B =
array([[ 126.983, -175.192,  -25.610,   80.600],
       [-227.630,  -71.043,  -74.819, -198.015],
       [ -45.723,  177.572, -194.613,   49.736],
       [-232.053,  -86.969,  -77.939, -193.938],
       [  87.811, -120.829,  -10.333,   40.340]])
Rows and columns are numbered from 1.
The entry directly above -227.630?
A: 126.983
The entry directly above 87.811: -232.053
The entry just left of -74.819?
A: -71.043
The largest entry -> 177.572
The bottom-right entry: 40.340
The entry at row 1, column 3 is -25.610
The entry in row 1 and column 2?
A: -175.192
The entry directly below 49.736 is -193.938
The entry in the top-right corner?
A: 80.600
The entry directly below the smallest entry -> 87.811
The entry just left of -77.939: -86.969
The entry just right of -71.043: -74.819
The entry at row 2, column 1: -227.630
The bottom entry of the column that holds the largest entry is -120.829
The entry directly below -77.939 is -10.333
The entry directly above -10.333?
A: -77.939
The entry directly above the smallest entry?
A: -45.723
The entry just right of -194.613 is 49.736

a =
-0.074   0.210   0.023  -0.137   0.008  -0.023  -0.104  -0.063   0.143  -0.094  -0.109  -0.048
-0.081  -0.235  -0.191  -0.051   0.003   0.007   0.214   0.103  -0.022  -0.030   0.106  -0.092
-0.232  -0.020  -0.098  -0.009   0.030  -0.010  -0.033  -0.079   0.009  -0.257   0.113   0.080
 0.187   0.078  -0.059   0.035  -0.008  -0.005   0.044  -0.046   0.080   0.103   0.255   0.038
Counting starts at 1.
Give the entry just right of -0.137.
Answer: 0.008
The entry at row 1, column 2: 0.210
The entry at row 2, column 2 is -0.235
The bottom entry of the column that holds the largest entry -> 0.255
Give the entry directly above -0.008.
Answer: 0.030
The top-left entry is -0.074
Give the entry in row 2 and column 1.
Answer: -0.081
The minimum: -0.257
The entry directly below -0.022: 0.009
Give the entry at row 1, column 3.
Answer: 0.023
The entry in the bottom-left corner is 0.187
Give the entry directly below -0.191.
Answer: -0.098
The entry just left of the largest entry: 0.103
The top entry of the column that holds the largest entry: -0.109
The entry at row 3, column 1 -> -0.232
The entry directly below -0.010: -0.005
The entry at row 3, column 2 -> -0.020
The top entry of the column that holds the smallest entry: -0.094
Give the entry in the top-right corner.
Answer: -0.048
The entry directly above the smallest entry is -0.030
Give the entry directly below 0.214.
Answer: -0.033
Give the entry directly above -0.079.
Answer: 0.103
The entry just right of the largest entry: 0.038
Give the entry directly above the largest entry.
Answer: 0.113
The entry just left of -0.033 -> -0.010

[-1.701, 4.471, 1.608, -1.733, -3.588, -0.969, -2.159, -4.223, -3.691, 2.596, -3.385, 4.902, -0.959]
The 2nd entry from the left -> 4.471
The entry just right of the centre entry: -4.223
Give the third entry from the end.
-3.385
Give the entry just right of the smallest entry.
-3.691
Give the last entry.
-0.959
Give the entry just left of -4.223.
-2.159
Give the 2nd entry from the right.
4.902
Give the fourth entry.
-1.733
The entry just left of -1.733 is 1.608
The first entry from the left: -1.701
The entry just left of -2.159 is -0.969

x =
array([[-0.778, -0.123, -1.249, -1.519, -0.615,  0.544,  0.524,  0.386,
         0.161,  0.259,  0.511, -1.082],
       [-1.689, -0.066, -1.618,  1.603,  2.349,  0.708,  4.475, -2.522,
        -0.256, -1.865,  3.336, -2.505],
       [-1.215,  0.057, -0.778, -0.078,  0.215,  0.815,  1.516, -0.748,
         0.046, -0.118,  0.533, -1.001],
       [-1.814, -0.855,  0.279, -1.213, -2.962,  0.502,  0.020,  0.149,
         0.265,  0.039, -0.602, -3.611],
       [-0.366, -0.108, -0.383, -0.216, -0.091,  0.190,  0.380, -0.416,
        -0.117, -0.063,  0.359, -0.286],
       [-0.572,  0.114, -0.486, -0.297, -0.115,  0.478,  0.568, -0.663,
        -0.272, -0.176,  0.383, -0.506],
       [-1.786, -1.782, -0.587, -0.538, -0.185,  0.824, -0.339,  0.798,
        -1.746, -0.580,  0.355, -4.164],
       [-1.729, -0.060, -1.348,  1.269,  1.982,  1.013,  4.012, -2.367,
        -0.299, -1.218,  2.466, -2.231],
       [-1.000, -0.282, -0.686, -0.468, -0.681,  0.278,  0.699, -0.334,
        -0.119, -0.140,  0.181, -1.440],
       [-0.242,  0.338,  0.145,  0.284, -2.146,  0.092,  1.963, -1.040,
        -1.998, -1.378,  0.962,  0.498],
       [-1.407, -0.046, -0.947,  0.049,  0.320,  0.879,  1.684, -0.976,
        -0.126, -0.128,  0.652, -1.116]])
The minimum -> -4.164
The entry just left of the smallest entry is 0.355
The entry just left of 0.708: 2.349
The entry just right of -1.782 -> -0.587
The entry just left of -0.486: 0.114
The entry just right of 0.320 is 0.879
The entry just right of 0.798?
A: -1.746
The entry just right of the largest entry?
A: -2.522
The entry just right of -0.123 is -1.249
The maximum -> 4.475
The entry just left of -0.282: -1.000
The entry just left of 0.524: 0.544
The entry just right of -1.865?
A: 3.336
The entry just left of the largest entry is 0.708
